Some points, each followed by its number:
[-0.1 -1.4  0.3 -1.4 -0.3 -0.1  1.7  0.4  0.6  0.   0.9 -1.   0.2  0.6
  0.5  0.1] 0
[ 1.3 -1.5  0.4  1.3 -1.5 -1.5  1.3  0.2 -1.7 -1.6 -0.5  1.1  0.3 -1.7
 -0.6  1.3] 1
[-0.1  1.4 -0.7  0.9  0.1  0.2  1.6 -0.8 -0.7  0.1 -0.2 -1.1 -0.2  0.1
 -0.4 -0.1] 2
[-0.2  0.9 -0.3 -0.9  1.2  0.8 -2.1 -0.6  1.2  1.1 -0.8  1.3 -0.4  0.9
  0.4 -0.5] 3
[-0.1 -1.3 -0.8 -1.3  0.9  0.1 -0.9  0.   0.4  0.9  0.5  1.3  0.   0.6
 -1.5 -0.7] 4
[-0.7  0.9 -0.5 -1.2  0.6  0.4  1.2 -1.5  0.8  0.6 -0.3  1.1  0.2  0.1
  0.4 -0.6] 5
[ 0.1 -0.9  1.2  1.1 -0.9 -0.3  0.9  0.3 -0.7 -1.2  0.4 -1.8 -0.7 -1.1
  0.5  0.5] 6
[ 0.3  1.3  1.4 -0.6 -1.2 -0.6 -1.8  0.6 -1.1 -1.3 -0.1  1.9 -0.1 -1.
  0.   0.4] 7
[ 0.3  1.1 -0.2  1.3  0.  -0.4  0.3  0.3 -0.8 -0.3  0.5  1.1 -0.1  0.8
 -0.4 -0.3] 8
[ 0.9 -0.7  1.2  1.2 -0.7 -1.2 -1.8 -0.5 -1.2 -1.3  0.1  1.2  0.7 -1.3
  1.4  1.1] 9
[-1.   1.3 -1.3 -1.4  1.4  1.2 -1.8 -0.4  1.5  1.4  1.3 -1.7  1.4  1.4
 -1.4 -1.2] 10
[ 0.2 -0.7 -0.2  1.2 -0.4 -0.2 -1.5 -0.7  0.5  0.4 -0.7  1.5  0.2 -0.3
 -0.3  0.7] 11
[-0.6 -0.5 -1.5  0.7  0.9  0.8 -1.8 -0.8  0.6  0.8  0.5 -1.6  0.5  0.6
  0.7 -0.9] 12
[-0.1  0.4 -1.2  1.1  0.8  0.3 -1.6  0.5  0.6  0.4 -0.6  1.  -0.6  0.7
 -1.5 -0.3] 13
[ 0.1 -0.7  0.8  0.2 -1.2 -0.7  1.9 -0.8 -1.2 -1.1 -0.3  0.9 -0.2 -0.8
 -1.   0.1] 14
[-0.6 -0.2 -0.3 -0.9  0.1  0.3  1.8 -0.9 -0.1  0.4 -0.6 -0.8 -0.4  0.
  0.5 -0.2] 15
[ 1.3 -0.9  0.7  1.4 -1.3 -1.2  2.   1.1 -1.4 -1.2  0.7  1.8 -1.  -1.2
  0.8  1.2] 16
[ 1.2 -1.6  1.3  0.4 -1.7 -1.5  0.   1.7 -1.5 -1.4  0.7  2.1  0.4 -1.6
  0.7  1.2] 17
[ 1.4 -1.7  1.5  1.8 -1.7 -1.5  1.5  1.5 -1.7 -1.8 -0.3  2.2 -0.3 -1.8
  1.1  1.3] 18
[ 0.2 -1.2 -0.7 -1.1 -0.6 -0.7 -1.5  1.   0.5 -0.1  0.1 -0.6 -0.7  0.2
  0.1  0.2] 19
[ 0.3 -0.7  1.3  1.4 -0.2  0.2  1.3  1.1  0.4 -0.5 -0.6 -1.8  0.   0.2
  1.2  0.6] 20
[ 0.   0.9 -0.8  1.1  0.7  0.4 -1.3 -1.2  0.6  0.2 -0.2  0.5 -0.4  0.5
  0.6 -0.3] 21
[ 0.2 -0.7 -1.4 -0.4  0.2  0.4 -1.9 -0.8  0.7 -0.7 -0.2 -0.6  0.1  0.4
 -0.7  0.7] 22
[-1.2  1.4 -1.5 -0.9  0.9  0.9 -2.1 -0.8  1.   0.9  0.   1.1 -0.3  0.9
 -1.5 -0.7] 23
[ 0.  -0.9  0.  -0.4 -0.7 -0.3  1.1 -0.2 -0.9 -0.6  0.1 -1.5 -0.1  0.8
  1.4  0.4] 24
[-0.1 -1.3  0.3 -1.2 -0.2  0.5  1.4  1.   0.5 -0.4 -0.1  1.2  0.7  0.8
  1.  -0.2] 25
[ 0.  -0.7 -0.1  0.7  0.  -0.5  1.8 -1.2  0.   0.5 -0.6  0.7 -0.7 -0.3
 -0.4 -0.6] 26
[-0.8  0.6 -1.3  0.8  1.3  0.8  1.7 -1.   1.1  1.  -0.4 -1.2 -0.4  0.7
  0.5 -0.7] 27
[ 0.4 -0.3  0.7  0.7 -0.5 -0.2 -1.8 -1.1 -0.6 -0.4 -0.3  1.6 -0.8  0.6
 -0.4  0.5] 28
[ 0.2 -0.9 -1.2  0.6 -0.6  0.2 -1.4  0.8 -0.6 -0.1 -0.4  1.9 -0.3 -0.1
 -1.3  0.8] 29
[ 0.2 -1.   0.8 -0.7  0.1 -0.5  1.3  0.4 -0.9 -0.1 -0.3 -1.9 -0.5  0.4
 -0.8  0.5] 30
[ 1.4 -1.6  1.8  1.7 -1.7 -1.6  2.1  1.4 -1.6 -1.7 -0.9  1.4 -0.4 -1.7
  1.1  1.2] 31
[-0.3  1.3 -1.1  1.   1.2  1.  -0.9 -1.1  1.4  1.3 -0.7 -2.   0.2  0.9
  0.8 -0.7] 32
[-1.1  1.7 -1.5 -1.4  1.4  0.8 -1.6 -1.   1.5  1.4  1.3 -2.4  1.1  1.1
 -1.5 -1.2] 33
[ 1.3 -1.8  1.3  1.4 -1.2 -1.5 -0.7  1.4 -1.5 -1.3  0.8  1.1  0.4 -1.3
  0.   1.2] 34
[ 0.7 -1.   0.9 -0.1 -0.9 -0.7 -0.9  1.3 -1.3 -0.8 -0.7  0.8 -0.3 -1.2
  1.   0.3] 35
[ 0.4 -0.1  0.2  1.   0.3  0.  -1.3  1.   0.6  0.5  0.4  1.2  0.8 -0.5
 -1.5 -0.1] 36
[ 1.2 -2.   1.3  1.5 -1.7 -1.5  1.3  1.7 -1.8 -1.9 -0.1 -1.  -1.2 -1.8
  1.2  1.2] 37
[ 1.4 -1.8  1.5  1.6 -1.8 -1.3 -0.2  1.  -1.8 -1.8 -0.8  1.8 -0.3 -1.9
  1.8  1.5] 38
[ 0.3 -0.4 -0.7 -0.4 -0.3  0.3 -1.5  0.6 -0.5 -0.4  0.6 -1.6  0.5  0.4
  0.5 -0.5] 39
[ 0.4  0.3  0.5 -0.2 -0.5 -0.4  1.8  0.8 -1.   0.3 -0.7 -1.1 -0.5 -0.7
  1.  -0.1] 40
[ 0.1 -0.6  0.6  0.9  0.8  0.4  0.5  1.2  0.4  1.  -0.5 -1.4 -0.3  0.6
 -0.2 -0.5] 41
[ 0.  -1.   0.8  0.2  0.3  0.1 -2.   0.9  0.   0.3 -0.8  0.1 -0.5  0.5
 -1.4  0.3] 42
[ 0.6 -1.  -0.5 -0.9 -0.4  0.3 -0.1  1.  -0.6 -0.3 -0.4  1.4 -0.6  0.4
 -1.3  0.5] 43
[-1.   1.6 -1.1 -1.3  1.3  1.2 -1.9 -1.   1.4  1.1  1.3 -0.6  1.2  1.3
 -0.2 -1.2] 44
[ 0.   0.7 -0.8  0.2  0.8 -0.1  1.  -0.5  0.6  0.7  0.6 -0.1  0.5  0.4
 -1.  -0.2] 45
[-0.9  1.2 -1.2 -1.2  1.3  1.1  0.7 -1.1  1.   1.3  1.6 -1.3  1.4  1.2
 -1.8 -1.2] 46
[ 0.   1.1 -1.   0.7  1.   0.8  1.5  1.1  0.7  0.5 -1.   1.1 -0.5  0.4
  0.8 -0.9] 47
[ 0.5  0.2  1.1  1.3 -1.1 -0.8 -1.6  1.5 -1.1 -1.3 -0.3 -1.6 -0.3 -1.1
  0.9  0.3] 48
[ 1.4 -1.2  1.6  1.4 -1.5 -1.4  1.1  0.7 -1.6 -1.3 -0.4  1.6 -0.3 -1.5
  1.9  1.2] 49
[-0.3 -0.8  0.6  0.   0.9  0.9  0.7  0.   0.6 -0.1 -0.5 -1.5 -0.4  0.3
  1.1  0.3] 50
[ 0.9 -0.8  0.   0.8 -0.5 -0.6  2.   0.3  0.2 -0.1 -0.7  1.  -0.5 -0.9
 -1.   0.7] 51
[ 0.4 -0.1 -1.5  1.3 -0.3  0.2  1.6 -1.3 -0.2  0.9 -0.7  0.9 -0.4 -0.2
  0.   0.7] 52
Which five points above are nearest to each new point by angle? Their numbers follow each, nearest first.
[ 0.3 -0.7 -0.5  1.2  0.1 -0.5  1.1  0.6  0.6  0.  -0.6  1.3  0.   0.1
  0.3  0.6] 51 52 16 18 31
[-0.7  1.3 -1.2  0.6  1.1  0.7 -0.9  0.3  0.8  1.2 -0.9 -1.6 -0.6  0.7
 -1.2 -0.7] 32 33 10 13 23
[-0.6  0.4 -0.9 -0.1  1.   0.   1.4 -0.7  0.3  1.   0.7 -1.6  0.5  0.7
  0.3 -0.1] 27 46 45 15 2
[-0.2  0.8  0.5  1.1  0.   0.5  2.   0.6  0.3 -0.4 -0.1 -1.9 -0.3  0.2
  1.2  0.3] 20 40 50 2 6
[-0.1  1.   0.7 -1.  -0.5  0.   1.2 -1.4  0.5  0.3  0.3  1.6 -0.5  0.2
  1.5  0.2] 5 15 25 26 52
[ 0.4 -0.8  1.6 -1.2 -1.  -0.8 -1.5  0.9 -1.  -1.1 -0.2 -0.7 -0.4 -1.3
  1.2  0.6] 35 48 38 37 9
[-0.4 -0.8 -0.6 -1.4  0.6  0.6 -0.9 -0.8 -0.3  0.7 -0.5  1.6 -0.5  0.6
 -1.1 -0.1] 4 23 3 43 29
[-1.2 -0.5  0.7 -1.5  0.9  1.   0.9 -0.5  0.7  0.9  0.8  0.8  1.   1.
 -1.3 -0.9] 46 4 5 10 44
[ 0.1 -1.6  0.  -1.  -0.5 -0.6  1.7  0.5 -0.9 -0.1 -0.6 -0.8 -0.8 -0.7
 -0.7  0. ] 30 40 14 37 0
[-0.3  1.6 -0.8 -1.1  1.2  0.8  1.6 -0.6  1.4  1.2 -0.7 -1.1  0.2  0.9
  0.2 -0.5] 27 46 5 32 45
[-0.3  0.1  1.   1.2 -0.9 -0.8  1.2 -0.9  0.  -1.1  0.3 -0.9 -0.5 -0.9
 -0.7  0.4] 6 14 37 1 31
[-0.1  0.9  0.6  0.8  0.3  0.2  1.9 -1.4  0.5 -0.3  0.  -1.8  0.5  0.3
  0.3 -0.2] 2 27 15 50 20
[-0.6  1.5 -1.   0.3  1.2  1.   1.6 -0.8  1.3  1.3 -0.7 -0.8 -0.1  1.
 -0.9 -0.6] 27 45 46 32 2
[ 0.1  0.7  0.1 -0.4 -0.3 -0.2  1.8  0.8  0.   0.3  0.1  2.1  0.3 -0.1
  1.   0.1] 25 47 16 5 18
[ 1.2 -1.5  1.6  1.6 -1.8 -1.5 -1.1  1.4 -1.7 -1.8 -0.2  1.5 -0.1 -1.9
  1.4  1.1] 38 34 17 35 49
[ 0.6 -1.2  0.8  0.2 -0.4  0.1  1.6  0.7  0.3  0.5 -0.5  1.  -0.6  0.1
 -0.7  0.7] 51 31 16 43 18
[ 0.4  1.1 -0.7 -0.4  0.7  0.4  0.8 -1.3  0.7  0.4 -0.9  1.1  0.   0.6
 -1.   0.3] 5 45 52 23 3
[ 0.3 -0.5 -0.2 -1.1  0.2  0.  -1.6  0.1  0.1 -0.1 -0.9  0.8  0.5  0.6
  0.7 -0.1] 3 19 22 4 42
[-1.2  0.8 -0.7 -1.3  1.   0.8  1.6 -1.2  1.2  1.1  1.4 -0.4  1.3  1.
 -0.7 -1.1] 46 45 33 5 10
[ 1.3 -1.7  1.7  0.7 -1.8 -1.2  2.1  1.5 -1.6 -1.7 -0.3 -1.6  0.4 -1.9
 -0.5  1.3] 37 6 31 1 18
[ 0.  -1.   0.8 -0.3 -0.8 -0.8  1.3 -1.  -1.  -0.4  0.4  1.6  0.  -0.8
  1.5  0.9] 49 16 18 31 38
[-0.3  0.3  1.4 -1.  -0.2 -0.2  1.5  0.7 -0.7 -0.1  0.5 -0.4 -1.1  0.
 -1.5  0.5] 30 14 40 0 51
[-0.5  1.4  0.9 -0.8  0.3  0.7 -1.9  0.8  1.   0.3 -0.1  1.6  0.6 -0.1
 -0.1 -0.7] 3 23 7 36 44
[-1.2  1.3 -1.1 -1.6  1.4  1.2 -1.8 -1.3  1.3  1.3  1.3  0.4  1.5  1.4
 -1.2 -0.8] 44 10 23 33 46
[-0.2  1.   0.1 -1.5  0.7  0.7 -1.1  0.7  0.6  0.7 -0.8 -0.3 -0.2  0.7
  0.8 -1. ] 3 44 10 23 33
[-0.5  0.8 -0.4  1.2 -0.3  0.4 -1.3 -1.5  0.9  0.6 -0.4  1.8  0.   0.3
  0.7 -0.1] 21 11 3 28 23
[ 1.2 -1.7  1.4  1.3 -1.8 -1.6  1.7  1.5 -1.8 -1.6 -0.3 -1.2 -0.8 -1.8
  1.4  1.1] 37 31 6 49 18
[-0.7  1.  -1.3 -1.5  1.4  0.8  1.9 -0.8  1.1  1.2 -0.3 -1.4 -0.3  0.9
 -1.4 -1.1] 46 27 45 33 15
[-1.   0.4  1.1 -0.2  1.1  0.6 -0.6 -0.9  1.4  1.3 -0.4 -1.2 -0.7  0.9
  0.7 -0.8] 32 50 3 44 27
[ 0.   1.   0.4 -0.1 -0.1  0.2 -1.7  1.2 -0.4  0.   0.8  0.8 -0.5  0.6
  1.1 -0.4] 7 3 39 48 35
[-0.6  0.8  0.3  0.8 -0.2 -0.4 -1.4 -0.9 -0.3  0.1  0.2  1.9 -0.4  0.3
 -0.7 -0.4] 28 11 13 21 8
[ 0.1  0.2 -0.9  0.5  0.3 -0.2  0.5 -0.5 -0.7 -0.5 -0.7 -0.9  0.6  0.
  0.2  0.4] 2 24 52 27 15
[ 0.1 -1.   0.8 -0.8 -0.6 -0.3  0.9 -0.5 -0.6  0.   0.8  0.9  0.7 -0.2
  0.2  0.1] 14 17 25 0 49
[-0.3 -0.4  0.3  0.5  0.2  0.  -1.   1.2  0.4  0.  -0.8  0.6 -0.6  0.8
  0.3  0.4] 42 13 29 11 19
